array([[ 12, -75],
       [-24, -29],
       [ 26,  25],
       [ 55, -13],
       [-36,  32],
       [ 69,  17]])
->
array([[-75,  12],
       [-29, -24],
       [ 25,  26],
       [-13,  55],
       [ 32, -36],
       [ 17,  69]])

array([[-21, -66, -68, -18,  -9, -16, -35, -15, -35,   4,  15,  13, -49,
         15,   4,  -1],
       [ 58,  53, -53, -13,  -6,  23, -30, -11,  -8, -26, -15,  21,  16,
         -5, -22,  54]])
->
array([[-66, -68, -18,  -9, -16, -35, -15, -35,   4,  15,  13, -49,  15,
          4,  -1, -21],
       [ 53, -53, -13,  -6,  23, -30, -11,  -8, -26, -15,  21,  16,  -5,
        -22,  54,  58]])

array([[-33,  -6,  55, -29, -63,   7,  60,   5,  26,  71,  35,  -3,  26],
       [-47,  -5,  50, -27, -53,  17,  55, -10,  27,  71,  45,  -7,  29],
       [  0,  -5,  62, -28, -68, -14,  59,  37,  17,  71,   6,   4,  23],
       [ 41,  -3,  45, -18, -52, -38,  34,  65,  -2,  71, -35,  13,  10],
       [ 23,  -5,  56, -24, -64, -29,  48,  55,   7,  71, -18,   9,  17]])
->
array([[ -6,  55, -29, -63,   7,  60,   5,  26,  71,  35,  -3,  26, -33],
       [ -5,  50, -27, -53,  17,  55, -10,  27,  71,  45,  -7,  29, -47],
       [ -5,  62, -28, -68, -14,  59,  37,  17,  71,   6,   4,  23,   0],
       [ -3,  45, -18, -52, -38,  34,  65,  -2,  71, -35,  13,  10,  41],
       [ -5,  56, -24, -64, -29,  48,  55,   7,  71, -18,   9,  17,  23]])

array([[ -1,  -2, -20],
       [  0,   1,   1],
       [  0,   2, -11],
       [ -1,   0,  -4],
       [  1,  -1,  19],
       [ -2,   1, -60],
       [  1,   2,  -1],
       [ -1,  -1,   1],
       [  0,  -2,   0],
       [  1,  -3, -48],
       [  2,   1,  35],
       [  0,  -1,  -8]])
->
array([[ -2, -20,  -1],
       [  1,   1,   0],
       [  2, -11,   0],
       [  0,  -4,  -1],
       [ -1,  19,   1],
       [  1, -60,  -2],
       [  2,  -1,   1],
       [ -1,   1,  -1],
       [ -2,   0,   0],
       [ -3, -48,   1],
       [  1,  35,   2],
       [ -1,  -8,   0]])

array([[-17,  15, -28,   4,  60, -45],
       [-14,   7,  53, -35,  52,   9],
       [-63, -13,  17,  62,  54,  56],
       [ 11, -40,  12,  25,  34,  46],
       [-10, -44, -14,  58,  -3,  40],
       [ 29, -49, -42,  61,  23,  50],
       [ 32, -19, -24, -15,  40,   2],
       [-45,   3, -20,  50, -58,  41],
       [-51, -33,  43, -10,  19, -52],
       [ -1,  23, -12,  23,  43, -25],
       [-25, -13, -48, -15, -33,  47],
       [ -4, -43,  27,   3, -32, -18]])
->
array([[ 15, -28,   4,  60, -45, -17],
       [  7,  53, -35,  52,   9, -14],
       [-13,  17,  62,  54,  56, -63],
       [-40,  12,  25,  34,  46,  11],
       [-44, -14,  58,  -3,  40, -10],
       [-49, -42,  61,  23,  50,  29],
       [-19, -24, -15,  40,   2,  32],
       [  3, -20,  50, -58,  41, -45],
       [-33,  43, -10,  19, -52, -51],
       [ 23, -12,  23,  43, -25,  -1],
       [-13, -48, -15, -33,  47, -25],
       [-43,  27,   3, -32, -18,  -4]])

array([[-32, -18,  -9,  50,  11, -11],
       [  5, -12, -18,   7,  -2, -18],
       [ 22,   4, -60, -14,  -9, -18],
       [-53, -33, -15,  16,   0,  11],
       [-39,   3,  -8, -20,  -1, -11],
       [ 44,  -1,  45, -41,  11, -13],
       [ 59,  32,  48, -38,  -2,  -3],
       [ 59,  -5, -32, -29,  -5,  16],
       [ 23, -13,   7, -53,   1,   5],
       [ 29, -31,  23,  -8,  -3,  -3],
       [-56,   5,  30,   9,  -5,  11],
       [-53,  10, -10, -22,  15, -13]])
->
array([[-18,  -9,  50,  11, -11, -32],
       [-12, -18,   7,  -2, -18,   5],
       [  4, -60, -14,  -9, -18,  22],
       [-33, -15,  16,   0,  11, -53],
       [  3,  -8, -20,  -1, -11, -39],
       [ -1,  45, -41,  11, -13,  44],
       [ 32,  48, -38,  -2,  -3,  59],
       [ -5, -32, -29,  -5,  16,  59],
       [-13,   7, -53,   1,   5,  23],
       [-31,  23,  -8,  -3,  -3,  29],
       [  5,  30,   9,  -5,  11, -56],
       [ 10, -10, -22,  15, -13, -53]])

array([[ -3, -11, -13,   8],
       [ 21,   7, -18,   5],
       [-17,  -2, -59,  27],
       [  1, -36,   4,  40],
       [-10,  -6, -19,  -9],
       [ -6,  17, -24,   0],
       [ -6,   2,  36, -14]])
->
array([[-11, -13,   8,  -3],
       [  7, -18,   5,  21],
       [ -2, -59,  27, -17],
       [-36,   4,  40,   1],
       [ -6, -19,  -9, -10],
       [ 17, -24,   0,  -6],
       [  2,  36, -14,  -6]])

array([[ 34,  26,  30,  30,  -6, -31,  32,  36],
       [ -1, -25, -21, -17,  33, -11,   3, -10],
       [ -7,   1,   5,   2, -20, -10,  -7,   0],
       [-38, -48, -30, -37, -33, -67, -35, -24],
       [ -5, -15,  11,   1, -32, -61,  -6,  13],
       [ 16,  22,  35,  26, -42, -35,  12,  31],
       [-17, -37, -44, -36,  34,  -8, -12, -31]])
->
array([[ 26,  30,  30,  -6, -31,  32,  36,  34],
       [-25, -21, -17,  33, -11,   3, -10,  -1],
       [  1,   5,   2, -20, -10,  -7,   0,  -7],
       [-48, -30, -37, -33, -67, -35, -24, -38],
       [-15,  11,   1, -32, -61,  -6,  13,  -5],
       [ 22,  35,  26, -42, -35,  12,  31,  16],
       [-37, -44, -36,  34,  -8, -12, -31, -17]])

array([[  1,   2,   2,  -5,   3,  -1,   0, -14],
       [  7, -10,   7,   1,   1,  11, -11, -24],
       [ -1,  -2,  12,  -7,   4,   4,  -4,   3],
       [  1,   3,   2,   3,  -1,  -3,   0,  -2],
       [  5,   9,   1,  -8,   9, -17,  -2,   7],
       [ -8,  14, -17,  14,  11,   6,  -2,  -5],
       [ 29,   5, -10,   0, -21,   7,   2,   7],
       [  0,   7,  -9,   2,   3,  17,  -4, -10],
       [ -7,   8,   8,   2,   6,   7,   1,  21],
       [ -2,  -4,   5,   2,  -2,  -7,   3, -15],
       [  3,   1,   3,  -4,  -5,  -2,   2, -58]])
->
array([[  2,   2,  -5,   3,  -1,   0, -14,   1],
       [-10,   7,   1,   1,  11, -11, -24,   7],
       [ -2,  12,  -7,   4,   4,  -4,   3,  -1],
       [  3,   2,   3,  -1,  -3,   0,  -2,   1],
       [  9,   1,  -8,   9, -17,  -2,   7,   5],
       [ 14, -17,  14,  11,   6,  -2,  -5,  -8],
       [  5, -10,   0, -21,   7,   2,   7,  29],
       [  7,  -9,   2,   3,  17,  -4, -10,   0],
       [  8,   8,   2,   6,   7,   1,  21,  -7],
       [ -4,   5,   2,  -2,  -7,   3, -15,  -2],
       [  1,   3,  -4,  -5,  -2,   2, -58,   3]])
